In the data rows, 128 means zero.
Some points:
vec![158, 119, 139, 194, 059, 074, 154, 163, 107, 089, 081, 118, 230, 038, 158, 099, 168, 169, 141, 158, 131, 145, 105, 139, 131, 132, 101, 109, 187, 106, 170, 107]
vec![145, 100, 079, 116, 118, 210, 156, 140, 089, 115, 147, 085, 147, 064, 123, 105, 116, 181, 114, 102, 170, 093, 144, 184, 119, 112, 062, 120, 088, 245, 097, 157]
vec![244, 125, 077, 154, 143, 162, 128, 085, 089, 114, 145, 084, 081, 079, 087, 158, 069, 127, 134, 034, 138, 133, 064, 071, 242, 128, 203, 171, 086, 175, 162, 088]
vec![123, 223, 064, 040, 142, 120, 125, 155, 126, 132, 086, 118, 111, 103, 094, 105, 138, 161, 088, 101, 191, 140, 078, 136, 110, 134, 101, 127, 200, 095, 198, 136]
vec![080, 077, 112, 081, 178, 151, 183, 130, 140, 108, 108, 155, 102, 178, 161, 066, 173, 140, 099, 016, 156, 073, 158, 125, 143, 156, 143, 118, 152, 074, 087, 125]
vec![122, 096, 097, 171, 048, 152, 101, 110, 140, 178, 091, 139, 103, 175, 131, 129, 149, 139, 206, 101, 126, 202, 151, 199, 115, 152, 133, 091, 159, 187, 161, 146]
vec![098, 128, 120, 210, 117, 089, 071, 106, 185, 075, 131, 138, 061, 086, 104, 136, 211, 146, 149, 100, 088, 133, 100, 117, 127, 058, 109, 146, 108, 074, 098, 217]
vec![207, 164, 151, 139, 189, 154, 077, 184, 120, 180, 085, 135, 099, 093, 146, 104, 132, 204, 168, 145, 067, 111, 113, 068, 138, 165, 160, 178, 149, 124, 128, 174]
vec![096, 171, 092, 103, 133, 087, 112, 140, 230, 117, 123, 157, 108, 094, 193, 128, 143, 168, 070, 152, 148, 160, 122, 122, 118, 101, 179, 091, 076, 206, 127, 119]
vec![063, 173, 074, 177, 077, 111, 123, 095, 065, 101, 154, 126, 139, 114, 183, 160, 063, 131, 078, 113, 091, 103, 099, 123, 153, 174, 180, 102, 106, 095, 083, 078]
vec![155, 057, 136, 104, 112, 125, 144, 060, 113, 168, 110, 192, 130, 055, 113, 079, 204, 101, 098, 129, 130, 117, 132, 137, 140, 114, 112, 134, 062, 144, 122, 055]
vec![101, 112, 067, 142, 135, 150, 153, 119, 227, 203, 135, 087, 137, 101, 112, 124, 116, 058, 146, 130, 120, 085, 079, 122, 090, 164, 052, 143, 148, 116, 064, 151]
vec![206, 186, 093, 177, 162, 181, 218, 126, 088, 147, 102, 117, 113, 174, 165, 175, 108, 095, 141, 210, 154, 168, 176, 115, 156, 065, 052, 063, 076, 035, 094, 086]
vec![178, 152, 133, 111, 065, 107, 069, 139, 129, 094, 130, 120, 108, 130, 047, 164, 077, 124, 068, 121, 143, 112, 255, 128, 174, 146, 080, 152, 147, 090, 100, 098]
vec![154, 107, 101, 178, 144, 150, 053, 205, 094, 110, 142, 216, 144, 215, 076, 039, 133, 065, 106, 119, 171, 156, 053, 098, 094, 143, 100, 109, 074, 109, 149, 086]
vec![214, 202, 144, 129, 113, 125, 148, 086, 147, 178, 190, 154, 120, 165, 113, 150, 190, 117, 097, 100, 125, 131, 083, 138, 095, 177, 099, 118, 213, 204, 136, 080]
vec![065, 101, 194, 104, 124, 127, 117, 118, 067, 141, 098, 084, 089, 131, 120, 141, 140, 106, 185, 118, 214, 191, 134, 152, 120, 096, 141, 176, 088, 149, 161, 169]
vec![123, 046, 085, 105, 101, 102, 124, 146, 086, 098, 080, 086, 062, 137, 123, 165, 076, 129, 124, 207, 144, 124, 131, 079, 115, 227, 110, 165, 165, 133, 141, 141]
vec![172, 125, 169, 130, 133, 189, 166, 074, 153, 104, 117, 199, 170, 151, 102, 104, 083, 149, 170, 150, 085, 117, 135, 109, 079, 130, 188, 151, 139, 152, 100, 153]
vec![110, 144, 135, 113, 099, 149, 159, 130, 177, 049, 096, 140, 059, 139, 137, 131, 177, 149, 174, 158, 163, 142, 135, 087, 133, 107, 134, 110, 171, 115, 049, 078]
vec![141, 091, 191, 088, 163, 064, 133, 085, 077, 066, 206, 125, 106, 142, 125, 133, 084, 139, 119, 167, 149, 225, 091, 134, 120, 134, 079, 121, 160, 120, 054, 163]
vec![081, 167, 086, 171, 255, 085, 136, 130, 056, 118, 145, 177, 111, 108, 147, 150, 090, 129, 203, 093, 136, 126, 169, 221, 149, 174, 129, 093, 153, 127, 108, 106]
vec![093, 115, 173, 157, 076, 120, 212, 159, 098, 166, 220, 048, 081, 168, 112, 093, 169, 176, 101, 137, 111, 078, 140, 140, 111, 128, 161, 061, 098, 097, 184, 115]
vec![091, 159, 224, 133, 070, 152, 113, 126, 128, 177, 163, 175, 113, 122, 164, 162, 100, 167, 164, 123, 210, 086, 132, 101, 136, 162, 129, 158, 091, 089, 121, 105]
vec![060, 107, 125, 110, 141, 146, 184, 115, 139, 143, 124, 217, 138, 139, 114, 150, 119, 156, 104, 091, 043, 190, 164, 089, 177, 121, 071, 144, 122, 166, 206, 117]
vec![135, 098, 110, 105, 174, 156, 136, 099, 178, 097, 163, 108, 214, 108, 090, 175, 158, 202, 154, 113, 135, 146, 115, 111, 122, 154, 118, 134, 099, 062, 192, 161]
vec![190, 107, 081, 105, 124, 060, 084, 114, 122, 146, 082, 135, 168, 214, 093, 179, 133, 215, 127, 103, 085, 081, 110, 108, 086, 097, 114, 051, 110, 129, 131, 175]
vec![111, 145, 178, 115, 113, 182, 134, 069, 152, 089, 082, 095, 089, 141, 108, 084, 055, 121, 092, 142, 071, 132, 077, 190, 150, 100, 117, 127, 156, 097, 160, 145]
vec![084, 115, 168, 136, 127, 197, 128, 146, 149, 144, 079, 111, 227, 107, 074, 149, 112, 118, 096, 096, 144, 196, 120, 091, 159, 131, 197, 053, 138, 125, 086, 150]
vec![107, 153, 114, 091, 121, 156, 093, 104, 079, 158, 138, 145, 147, 140, 164, 083, 223, 086, 108, 232, 122, 097, 113, 124, 241, 169, 134, 109, 117, 133, 115, 214]
vec![096, 134, 118, 069, 115, 096, 160, 164, 107, 155, 178, 098, 148, 162, 096, 141, 136, 102, 152, 149, 093, 130, 123, 129, 160, 091, 196, 113, 115, 171, 045, 128]
vec![207, 182, 122, 072, 030, 091, 121, 121, 136, 095, 099, 121, 192, 170, 209, 119, 130, 080, 139, 076, 122, 146, 145, 201, 092, 147, 147, 211, 082, 078, 103, 159]
vec![115, 156, 142, 167, 168, 087, 121, 094, 175, 082, 078, 066, 153, 139, 100, 153, 199, 050, 129, 144, 129, 131, 190, 091, 087, 219, 170, 116, 094, 168, 196, 152]
vec![066, 159, 139, 203, 151, 099, 170, 085, 119, 174, 070, 128, 112, 131, 088, 074, 085, 165, 070, 150, 139, 117, 134, 130, 073, 114, 135, 215, 093, 158, 102, 153]
vec![102, 154, 124, 083, 097, 095, 212, 169, 081, 107, 144, 153, 132, 073, 086, 088, 105, 048, 201, 098, 097, 089, 127, 068, 110, 081, 133, 130, 150, 144, 154, 164]
vec![173, 103, 108, 165, 160, 117, 155, 234, 171, 168, 165, 099, 110, 184, 241, 072, 120, 101, 099, 098, 080, 177, 148, 079, 130, 092, 073, 153, 099, 143, 128, 126]
vec![106, 080, 159, 113, 110, 097, 125, 170, 138, 178, 124, 182, 083, 078, 147, 255, 096, 076, 109, 149, 142, 107, 120, 149, 097, 131, 145, 107, 113, 086, 135, 159]
vec![163, 133, 160, 153, 186, 206, 097, 156, 068, 127, 153, 114, 119, 083, 154, 169, 193, 104, 052, 069, 089, 136, 140, 133, 072, 112, 145, 145, 173, 127, 113, 137]
vec![131, 092, 072, 107, 122, 140, 122, 202, 132, 129, 125, 120, 139, 138, 092, 143, 166, 135, 119, 231, 122, 102, 125, 216, 088, 071, 218, 222, 164, 102, 145, 079]
vec![061, 117, 108, 141, 112, 196, 103, 098, 152, 094, 228, 155, 149, 139, 143, 160, 107, 136, 153, 148, 152, 130, 110, 098, 108, 111, 108, 191, 129, 160, 173, 119]
vec![145, 082, 163, 172, 138, 085, 111, 122, 150, 114, 086, 116, 178, 175, 177, 156, 092, 097, 102, 125, 193, 039, 105, 145, 182, 052, 116, 132, 225, 178, 160, 164]
vec![171, 142, 206, 105, 177, 113, 142, 201, 172, 067, 131, 129, 091, 103, 116, 123, 067, 110, 140, 152, 103, 073, 119, 218, 148, 171, 104, 064, 057, 139, 136, 100]
vec![092, 100, 151, 152, 144, 068, 101, 112, 176, 161, 195, 103, 143, 136, 095, 083, 109, 139, 150, 145, 143, 164, 166, 167, 225, 139, 147, 154, 156, 078, 113, 084]
vec![128, 098, 112, 104, 150, 126, 034, 073, 131, 156, 164, 114, 113, 086, 184, 058, 079, 106, 138, 144, 128, 131, 185, 076, 056, 074, 179, 051, 157, 109, 164, 132]
vec![097, 162, 163, 067, 138, 111, 055, 102, 105, 149, 067, 074, 192, 149, 153, 142, 169, 142, 182, 121, 062, 095, 100, 101, 091, 103, 053, 134, 114, 147, 110, 008]
These points spread out most along one direction. Take the direction at right angles to it along which they spread out most. Then take the direction at right angles to both along which they spread out most. Go by this last direction. How far along it is each point below, from 0 to 99? The average is 50, and the first point in the table lies past the average. One standard deviation of the points above along it is 16.
vec![098, 128, 120, 210, 117, 089, 071, 106, 185, 075, 131, 138, 061, 086, 104, 136, 211, 146, 149, 100, 088, 133, 100, 117, 127, 058, 109, 146, 108, 074, 098, 217] 51
vec![106, 080, 159, 113, 110, 097, 125, 170, 138, 178, 124, 182, 083, 078, 147, 255, 096, 076, 109, 149, 142, 107, 120, 149, 097, 131, 145, 107, 113, 086, 135, 159] 61
vec![123, 046, 085, 105, 101, 102, 124, 146, 086, 098, 080, 086, 062, 137, 123, 165, 076, 129, 124, 207, 144, 124, 131, 079, 115, 227, 110, 165, 165, 133, 141, 141] 60
vec![172, 125, 169, 130, 133, 189, 166, 074, 153, 104, 117, 199, 170, 151, 102, 104, 083, 149, 170, 150, 085, 117, 135, 109, 079, 130, 188, 151, 139, 152, 100, 153] 37
vec![080, 077, 112, 081, 178, 151, 183, 130, 140, 108, 108, 155, 102, 178, 161, 066, 173, 140, 099, 016, 156, 073, 158, 125, 143, 156, 143, 118, 152, 074, 087, 125] 42
vec![135, 098, 110, 105, 174, 156, 136, 099, 178, 097, 163, 108, 214, 108, 090, 175, 158, 202, 154, 113, 135, 146, 115, 111, 122, 154, 118, 134, 099, 062, 192, 161] 38
vec![061, 117, 108, 141, 112, 196, 103, 098, 152, 094, 228, 155, 149, 139, 143, 160, 107, 136, 153, 148, 152, 130, 110, 098, 108, 111, 108, 191, 129, 160, 173, 119] 28
vec![060, 107, 125, 110, 141, 146, 184, 115, 139, 143, 124, 217, 138, 139, 114, 150, 119, 156, 104, 091, 043, 190, 164, 089, 177, 121, 071, 144, 122, 166, 206, 117] 20
vec![081, 167, 086, 171, 255, 085, 136, 130, 056, 118, 145, 177, 111, 108, 147, 150, 090, 129, 203, 093, 136, 126, 169, 221, 149, 174, 129, 093, 153, 127, 108, 106] 39
vec![173, 103, 108, 165, 160, 117, 155, 234, 171, 168, 165, 099, 110, 184, 241, 072, 120, 101, 099, 098, 080, 177, 148, 079, 130, 092, 073, 153, 099, 143, 128, 126] 59
vec![063, 173, 074, 177, 077, 111, 123, 095, 065, 101, 154, 126, 139, 114, 183, 160, 063, 131, 078, 113, 091, 103, 099, 123, 153, 174, 180, 102, 106, 095, 083, 078] 44
vec![190, 107, 081, 105, 124, 060, 084, 114, 122, 146, 082, 135, 168, 214, 093, 179, 133, 215, 127, 103, 085, 081, 110, 108, 086, 097, 114, 051, 110, 129, 131, 175] 69
